Each path below is one point turned by a fixed rotation once a step. After each direction that follows a path, write how fast that rotation turns it, in deg/step (0 if it stays still).
Each turn is a multiple of 5 degrees from 10 to 175, or 0.
Each row of a path follows its step; steps can be skipped.
Rotation 1:
step 0: [  5  24   6  -3   0 -22  28 -27 -24  31 -14  44  50  -3  12  -5   7  19
  32  18 -29 -50   1 -12  -9  24 -45   3  11  20 -18  -4  20 -16  22  -1
  -7 -27  -6   9 -11 -26 -10]
step 1: [  3  -5   4   1   6 -19 -23 -18 -15  15 -25  19 -37  28 -34   4   7 -36
  33  -5 -11  16  -7   2 -33 -12 -40   5  12  26  17  17 -42   4  11 -19
  19   1 -23 -12   3 -16 -64]
step 2: [  2  -5 -31 -10 -15  -2  -3  23 -12  -5 -48  42  19  -5 -11 -18  12  13
 -14   7  -8   3 -12  -2 -54  -3 -37  23 -19  20  19 -12   8  23 -12  17
  36   2  12  25 -59  10  18]
step 5: [ 23  -2   4 -25 -15 -17   2  -5  14 -35  18 -13  12  22   7 -39  21 -30
   9  29  14  -9 -49 -22 -33  -2 -13 -14  -3 -11  23  31 -12  39  22  33
  33  15  13  -8 -35  25  -9]
step 6: [ 62  17  32  21   8  31  18  30 -17  22 -21  -6  -7  10  13   3   9  34
 -21   2   4 -33 -37  -9 -25 -20   9  13  -7   5   3   3  38   9   0  27
  18 -43  -4   9  14  16 -31]
step 7: [ -6 -26  35  -3  26  38 -24 -36 -13  -1 -21   4 -27  15  19  -9  -1 -26
 -13   6   5 -13 -57 -30  -9 -36   5   6 -38 -11  12  28   0   8  -8 -21
   1  47   9  -8  27 -10  14]
step 13: [ -5   5  24 -16 -17 -15  -2 -21  -7 -56 -11  17 -13  16  19   9  -5 -29
   4  30   0  -1  16   3  -4 -20 -24 -13   5 -28 -11 -30  36 -25   8 -56
 -41  12 -29  23  14 -30   2]
step 14: [-18 -16 -36  30  15 -19  -2  40  45  -4  16  20  -3 -42 -11   9  25 -21
   7  16  -6   4  -1 -22 -40  20   3   4  11  14 -29   4   7   5  23 -25
 -37   2 -53   0 -20   4 -22]
step 19: [ 10  24  28 -23  14 -15  11 -20 -45  18 -26  19 -26   6 -64   5   4  -6
   4  23   7   2 -10 -21  -1  10 -42  11 -17   4  32 -10  17 -12   9  -7
  28 -12 -49   1 -36 -10   6]
step 23: [ 38   7  33  17  12  21 -31  15   9   6 -12  37  13  16  -6 -11  -4 -13
   4  10 -33  -5 -28 -19 -34 -48  -7  -3   0   5  16  23  22  37   4   6
  14  13  13 -17 -41  32  43]
Directions:
[  6   7   1  -1   9 -12 -15   9  10   5   8  -4   2 -10  -4   5 -10  -6
  -4   0  -6   1  -3  -5   9   0  -4  -2   9   0   9  -8   5  -1  -4   1
   9   2   0   3   4 -13   9] | 10
[  7  -4   1  -2  -4  -1  -9   5  -2 -10   0   8  -5  11   4   9   3   4
  -8  -8  -7  -3   9  18  -2  -7   6 -10  -1  -3  -1 -10   0   4  -2   1
   9  -9  -4   7   9   0  -8] | 155
[  3  -1  -8 -11   5  -7  -2   3  -7   9 -11   9   3  16  -2  -1   4  -3
  12   8   0   5   7  -5   4   5   7   8   0  15   2  -1  -1   6   8   4
  12  -4   0  -1  -2  -7   2] | 20
[  7   7  14   3  -7  -2   3   4  -1   5   2   1  10   9  13   4   8   6
   4 -11  -7   4  -5  -3   9   2  -2  -3   8   4   8   8   0   2   3   1
  -3  13   8   2  -4  -2 -15] | 65
[ -1 -11   6 -10  -3 -15  -1   8  -5  -1   1  -3  -3  -3  -7  -4   4  12
 -18  14  -6  -2  -2   1   0   2  -9  10  -6  -3  -1   8  -6  -4  -1   6
   4   2   2  -4   0  -2 -11] | 25
[ -8   6  -1   4  10  -1   5  -5   2 -12   2  -3 -13   8  -2  -7  -5  -7
   1   6   0  -1   0   4  -3  -5   8  -8   5   1   5  -1  -7  -7   6  14
   3  18   0  -6   1 -10  -9] | 175
Rotation 2:
step 1: [-12 -18  -6 -16  17  33  14  29  10 -25 -29  22  -3  -6  -9 -15 -14 -31
   3 -15  24  26  32  -5   8  16   8  10   6 -17  21  11 -12 -22  13 -34
  32  -7  -2 -10 -48  14 -34]
step 4: [ 10 -24   8 -36 -19 -22  23  10  13  25  -2  -4  16  -1 -23 -50   2   9
  31 -11   0  -8   6 -12 -16 -35 -29  -6 -12  41  -5 -20 -13  13 -15 -30
  -4 -36 -14  18 -14   6 -15]
step 5: [ 11  33  -9   5 -38 -12  13   2  13 -13 -34  -1 -19   0  17 -17  -9   8
  -3 -26   5  17  24 -26 -21 -27 -26   6 -32 -12   4  30 -17   6  11 -40
 -20  26 -43  -4  20  -6  -3]
step 6: [  5  14  32   4 -27  -1  29  26   7  -3 -29 -29 -36  20   1  24  -3   0
   8 -30  33  26 -37  36 -16  15 -27   9  22  -1   8   3  17  -2  19   8
  22  27 -10  15  -4   4 -19]
step 10: [-24  -6   1 -20 -38 -48  10  14   8 -13  -2 -23   7  -4   9  -7  22   2
 -33 -21  20 -33  17 -20 -31  29  23  -9 -13   9  17 -20  -9   5  22  14
  -9  -5 -27  13 -32  28   4]
step 19: [ 22  -7  11 -34  -7  -3  35  39  44  17   2  20 -11   8   8   2 -11 -14
   6  11  19 -14 -27  24 -13  10   3  -5  20 -18 -38 -19  34  18 -23 -14
  14  -1 -24  -4 -10  14 -38]
step 20: [-20  -1   7 -20 -27 -34  -3  -3   7  16  17  -5  15  32 -33 -58 -41 -11
   2 -22  25  11  22 -28  -9   9   0  -3  10 -22 -27  -5  17   8 -15 -34
 -21   4   3   0  11   0  -5]
step 24: [ 22  -8   6 -12  18 -11  -9 -19  16  -1  21  10  -8  23 -17  18 -43  26
  -2  17  -3   3  12   7  -1  -1 -18  -9  16   5  44 -10  47   9  24   6
 -10  46 -43   7  23   4 -20]
step 28: [  0 -31 -10  16  28 -21  13  30  12  -8 -13  -2   6 -15   4 -24  -4  -5
 -50   9 -13  16  25   4  -4  32 -26   1  27  -1   1   7  -2 -21  31  19
  24  29  27   0 -21  24 -31]
step 30: [ 18  -3 -31 -31  40  22  -9 -21   2   0 -32  -2 -36  12 -31 -16 -30  -3
   9 -15   6 -30   4 -42  -6 -14 -19  -5   2 -16   7 -30 -28  13   5 -13
 -17  27 -11 -18 -15 -14   5]
Directions:
[  3  -8  -8  11  -6  -1 -16   3  -1  -4  -1   1   4   6  -6  13   0   3
  -3  13   4  -5   3 -16   0   7   1  -4   4   2  11   4  -3   3   1  12
   5  -7   0  -1   2   9  -7] | 25
[  2  -8  -8 -13   2   5   3  -1   1   1   6  -1   2  -8   5 -11  -1  -4
   1  -3  -9  -6   4   3  -4   5   0  -4  -2   9  14   2 -11   5  12  19
  -8  -2   0  -3   0  -7   6] | 55
[  8   6  -4   2  16   1  -2   2   6   3  10   2  -4   0  -2  -5  15  -1
   2  -4  11  -2   4   0  -4  -6  -6  12  -6  -8   9   2  -8   0  -8   1
  -2   1  13  -6  -5   8 -11] | 25
[  6   2  -1   3 -17  -1  -3   4   8  10  13 -14  -8  10   5  -7 -10  -3
   5   2   7  -1  -7   3   1  -6   1   2  -9  -2  -1   9  -1   7   7  -2
  10  -4   0  -2   3  -7  -4] | 25
[ -4  10   4   0   0   9   0  -8 -13   2   5   6  -6  -7  -9  -1  -8   0
   5   0  -1   7  11 -17   2  -4   2   5  -8   0   4  -1   7  13  12  -7
  -8  -2  -2  -7   1   1  -4] | 115
[  4  10  -3   1  -4   3   0   3  -6  -5   3  -1  -2   0  -4   5  -7   0
   2 -21  -5   8  -2   1   5   9  13  10   7   4   3  10 -17  -1  -2   0
   4  -1   1  12   1   9   1] | 70
Rotation 3:
step 1: [ 12 -10  28   5 -14  28  -1  19 -12 -27  -2   0   8   3 -42 -36  21  -7
  11   9  -1 -28   5   5  24 -23   9 -23  20 -10  17   2  12   6  17 -20
 -35  36   2 -38   0  12 -29]
step 4: [  4 -28  27 -15 -13  19  19  20  -5  14   1  14  -6  16  26 -23 -14 -20
  63  24 -12 -23 -27  -3  13  19  25 -20   4  -4   8   1  11   4 -13 -17
 -39  -6  -2 -21 -12  14  -1]
step 5: [ 20  29  -6  -4  14   2  16 -29 -56  20 -12   8  16   3  20  -7 -10  23
  34 -32  -4 -10   5   8  20  16  -9  -8   8   3  -1  12 -25 -36   0   3
   2  21 -24  -9  -6  36 -25]
step 7: [-10 -40  10  43  -9  16 -17 -13  10  -8 -22  28  -4   0  26   4 -21   1
  30  14 -20  -1   3 -15 -26  10  20 -16   0  22 -17  35 -24  -9   7 -40
 -12  10  16 -14  14  27  -2]
step 10: [  3 -34  14   9 -23  -2 -13   6  18 -33  14  11  19  19   7 -20  10  24
  15   6 -10  -8   5  14 -34   5 -42  14  11  37   6  21   4  -3  -8   0
  -8  44  -5 -26   7  19 -37]
step 16: [ 32  -9  46  -2 -16   4  -7 -25 -13  -8  -3  12   8   2 -15 -23 -24 -11
  33  11 -11  -6 -40  23  17  -8   1 -15   0   9 -14   2 -20 -28  33 -22
 -23 -10  44   0 -10  14  -7]
step 18: [ -2 -10   9  37 -12  17   9 -30  37   7  25  15  14  13   8 -25  31  30
   5  24 -16  18 -24 -11  33  36 -10 -13  -6  -1   7  20  17  20  -2  19
 -21  12   8 -24  14   7  27]
step 21: [ 20  10   4  41  -8  44   6 -19 -10 -24 -15 -24   5  -7   2 -10  -9  27
  -4  13   4   1 -16 -13  -6  53  13  13  36   6  26  -1  24  21  23  -7
 -20   2  -2  -9  18  27 -17]
step 29: [ 20   5  -8  10   2  27  21   4  27 -17 -18  11  14  36  31 -19   6  33
  33  12  20  -4   8  -1 -20 -35  20  20  27  20  18  22  -6  29   0  18
 -18  -9 -22   3  -9   9  20]
step 30: [  0 -10  28  36  17 -13  -8 -36   3   3 -18   7  39  31  18   4 -38   5
  18  46  10   0   5  11  24  34  -7  -8 -17   7   7  11   6  16   3   0
 -18  28  -8 -11  24  16 -12]
Directions:
[ -1   2   4   0   3 -12   2  12  -3   1  -9   8  10   6   2   3  -5   5
   3  -7   2  -3   1 -10  -5  -6   8  -3   7  -1 -13 -10  -3   8   1   1
  -9   4  -2 -20   2  -4  -3] | 115
[  3   6  -1 -14  -1   9 -11  -2   1  -1 -15  -4 -13   2  14  -8  -3  -9
   0   1  -1   4  -8  -1   1  -4  -3  -7  10  -2   1  -6  -4  -7  -5   0
   0   0   8  -4  10  -9   2] | 90
[-12  -4  -3   2  -6   5  -9   8  -4  -8  -4  -5   1  -3  -3   2  -1   3
  -1   4  13  -1  -3  11   4   4   2   5   1  -5  10  -6   6   6  -4   3
  -2   1  -5  -2   0 -12 -23] | 35
[  3  -2  -6 -12  -6   6  -6   2   5   7   5   6   2   1   4   3  10   1
   7   1  20   3  -2  -3   6   3   4  -3   3   2 -20  11   6   6   0  -3
   0  -9   2   5  -5  -1   0] | 160
[  5   3  -8 -14   1   5   0   7   9  -7   2   2   8   3  -8 -12   7  -4
   0  -9  -2  -6  16  -3  -1  -7   2  12   7  -1   3   5  -3  -2  -8  -5
   8  10  -7   1   7   5  -5] | 155
[  4   6 -11   4   7  -5  -4  -2   4  12   2  -4  -7   0  -1   5  -5   8
   8  -4  -2  -3   3   5   0 -11   2  -6  14   3   8   8  -5  -1  -7   1
  -4   4   5   2 -21  -5  -6] | 120
[ -8  -6  -3   0  13   5   0   0   7  11   0  18  -1   6   1  -4 -15  -9
  -1   1  -4  -2   1   6   8  -6  -3  -1  -6 -10   1  -3  13   1   2 -12
   5  -7   1  -4  -2   5  -6] | 95
Rotation 4:
step 3: [-15  26  23 -15 -20   1 -10 -17  -1 -12 -15 -46  10  37  -5 -24  -5 -17
  10  17  20  -6 -13 -10 -21 -20  14  31  56  11  23  -4  24 -17 -15  16
 -11   7  -8  -3  17   2 -33]
step 5: [  6   9  24 -42 -23 -31  -8 -12 -12 -44   1  10  -8  12  13  12   7  16
  29  39 -18 -30 -28  31 -24  -3   1  27  16   7   8   7   5  12  -6  28
 -11  26   2 -18  20  19  -7]
step 9: [ 15   7  23   2 -17  -6   0  -5 -19 -20  10  -1  16  20 -21 -23   6 -17
 -13  -3  -9  17 -26 -12 -55  52  20  18  40 -11   2  -7   0 -27  -1   4
 -34  -1   3  -6  21  30  14]
step 10: [  8  28  -4 -30 -16 -44 -18  -5  -9 -31 -21  -7  23  13   2  17   6 -32
   7   8 -24 -18  -3  19 -17  -9   2   1  38  21 -13 -17 -14   6   7  20
 -21  -6  -9  15  26  51  22]
step 11: [  8   8  -6 -36 -39 -23 -20  10 -17  -6 -13   0 -16  30  20   3  22  14
  11   4   8  -2  -6 -28   5  30  41  19  39  16  26  -4   5  -7   0  25
 -38 -11 -29  -5 -10  20 -10]
step 20: [-19  48  50 -14  16  -7   0  -2 -19 -22  -5  -7   7  13 -16   0 -11 -14
  12  23   4  14 -26   7 -26 -37   3  39  46   1 -12   8  12   4   6  20
 -22 -15  10 -11  21  -7 -18]
step 23: [ -3  19 -10 -60 -24 -20  -9   5  -3 -11 -32   8  21  28  -5 -18 -10   0
   1 -10  10   3 -15   1  -2  23  22   0  34 -12   1  -7  20   6  -5  38
 -11  -1  31  -6 -11  40 -39]
step 25: [ -5  46  21 -10 -18   1  -9  -5  18 -10  18  13  15  42   5   8  -8  -4
  -2  34   5  12 -30  21 -39  -2   0 -14  37  24  -4   1  14  10 -20  39
 -38 -17 -15   7  -4  18  -7]
step 26: [  5  38   7  22 -10 -23  -7  -6 -35  -1  -5  -2   3   5 -12 -14  -3 -23
  -8  -6   3  16  -1 -16 -35  33  23  22  41  39  23 -10 -27  -1  15  25
 -49   5  12  10  10   9  -7]
step 31: [-14  26   5   2 -33  16 -30  18 -31 -23  20 -15 -20  16   0 -14 -13 -13
 -30   3 -10  30 -30 -18  -5  19  13   5  38   3  33 -33  13   4   7  19
 -18 -16  21  -5   0  17 -32]
Directions:
[  1  -1   4   2   0   3   6  16   3  -8  -3  10  -9   1  -6  -9   7  -6
   0   1   1  -9 -11  -1  11   8   4  -5   8  -3  -2   4  -4   6   2   9
  11  -3   7   0  12 -12   2] | 95
[  8  13   3  18   5  10  -1   0   3   7  -4   1 -10  10   2  -8   1 -15
  -6   0   1   3  -2   2  -9  -8   1   8  -6  -7  -4   2 -11   3   3  -4
  -4   0  -3  -1   1   3  -9] | 60
[ -8  15  -3  -6   8  -3   0  10   3   1  -3  -2   5   3   5   4   6   7
   0  -3  -4   5   2   4   3   1   3   0   8   1  -3  18  -1   5   7 -11
   2  -9 -18  -9  -1  -3   2] | 80
[  4   8  -8  -3  11   9   7   5  -7  -5   4   1   1  -4  -1  -8   0   2
   4  11  -1   7  -2 -14   1   1  -6  -1   5  -2  -3  12   8 -13  -2  -3
  -3   0   8  16  -4   8  -7] | 130
[ 11  -1 -10  -4   5  -3 -10   5  -2  -3  -7  -7  -8   2 -10 -11  -3   1
   3  -8  11   5  -3  10   1   3   4   3   1  16  -6  -6  11   2  -1   0
  -1   3  -7   3  -9  -8 -10] | 145
Rotation 5:
step 6: [ 13 -23  -8  38 -21   2  16  -2   1  11  18  32  -2 -31  29  50  11   5
 -13  15   4  41   6  -5  24  17 -16  11  19  -4  44   1 -61   4   8  -9
  21  28   5 -18   7   7   6]
step 8: [ 13  14   8  30 -30   5 -11 -19  28  16 -29  17 -14  17  49   9  -1 -14
  -1  18  -6  -9  19 -33  -4  34 -38   2  -5 -16   9  15   5 -41  11 -25
   0 -46 -17 -40   0  -1  15]
step 10: [ 37 -20  22  26   3 -39   6 -24  32  -3  -7   3 -34  15  31   5 -20  15
 -15 -21 -17  29  26 -24   7  14   3   8  30   8  31  23  -6  12  -3  11
  29   7  20  29  25  31  33]
step 11: [ 36 -23   6  25 -40   3 -43  -2  32  25   0   5  13 -36  18  35 -27   7
 -14   1   7  19  -2 -11 -15  26   0   4  16  23  11  10 -47  -3  20 -13
  -6 -15 -26 -30  38   9 -10]
step 14: [  7 -31  -3  -2   4   5  -2 -41  47 -15  -1  18   9  -8  32   0   2   0
 -36  16 -11  66 -15  -7   5  10 -27   3  -9   9   7  10  -3   0  29  28
  -6  -8 -29  27  52   0 -10]
step 15: [  2 -31  29  21  -3 -42   4 -23  35 -19  -3   7  21   5  34  10 -43  -3
   0  14 -18   0  16   2 -31  23   3  -8  17  26  -1   5 -28 -38  -8  32
  22  -1   7 -18   9  27  45]
step 20: [ -4 -14  17  29  -7 -44  14 -46  24 -16   2  18   4   5  19  59   0   1
  26  20  -5  -2  25 -35  10  23 -22 -14 -17   2  17 -16 -36 -25   5   8
  21   8  -7 -16 -16 -29  22]
step 22: [ 30   2   0  11 -24  -4 -17   5  21  34  -5  15   0 -11  32  15  -4  21
 -24  18 -16  18  -9 -10   8  38 -23  31   9 -25  26   7 -54 -15  -4 -23
  26 -12  17 -19  44  41   4]
step 27: [ 17 -11  35  29 -15  13  -7   1   8   9  30 -46  11 -16  37  38 -40   9
   7  19 -20  -3   0 -30 -14  30  -9  15  17   7  23   9 -21 -12   8 -29
 -10 -16  16 -40  35   6  17]
step 30: [-11   2  27  18  10 -14 -10 -28  35 -12   9  -1   9  -9  47  24 -20   8
 -11  12 -14  53  22   1  -7   0 -15  18 -37  38 -25  -4 -16  -1   9  10
 -22 -30 -12  -3  49  26  15]
Directions:
[  1  12  -3  10 -10   8 -10   4   8  -3   0 -11  -1  -4   2   6   6  10
  -3  -7  -1  -4  -3  -6   4  -3  -5   7  -9 -12  -6   7   2   8  -1   2
  -6 -12  -7   3   8   5   8] | 130
[-10  11  -2   2  -4   4  -7   0  -2   8   1   4   9   3  12   0  -4   0
   4   5   3  -2   3   2   1  14  16   4  -5   5 -11   0  -1 -15  -9   0
   1  -7   0   7  -6  10  -7] | 100
[  5   2  -4 -13   6  -2   8   8  -1   1  10   0  -1 -11   6   6   1   4
   0  -6  -4  23   0   6  -4   3  -8  -1   0  -2   2   5   3   3  -6  -1
   3  -3   4   8  -2  18  -1] | 90
[ -3  -8   0   3   3   2   1   0   5  -2   2   0 -12  13   1 -10   8  -7
   5   2  -6   7  -4  -6  -5   0  -7   0 -19   0  -5  -3  11  -9  13  12
   5  -7  -5   2  -7   3  -2] | 70
[  6   9  -1   2   0  -7   4   3   7  10  -5   9  -6   6  -5   4  11  -4
   7  -6   1  -5  11  -1  12   0 -11  13  -3  -5   4  -5  -9   1  -5  -8
   7   3  -3  -2 -10   5 -10] | 25
[ -3  -1  11  -3   5   4   1  -3  -7   4   9   3   1   0  -3   3   7   2
   0  12   6   7 -13   6  12  -9   1   6  -4   3   3   2  -7 -10   6 -14
  -1  -6 -12  -4  14   1  -1] | 135
[  7   4  -1  -4  -1   8  -3  10  -5   0  10  -5  -4   5   5  -1   1   7
   1 -20   4   3   4  -4  -4  -2  10   1  -1   1   2  -8 -18 -10   9   7
   9   4   3  -7   4  -6   2] | 70
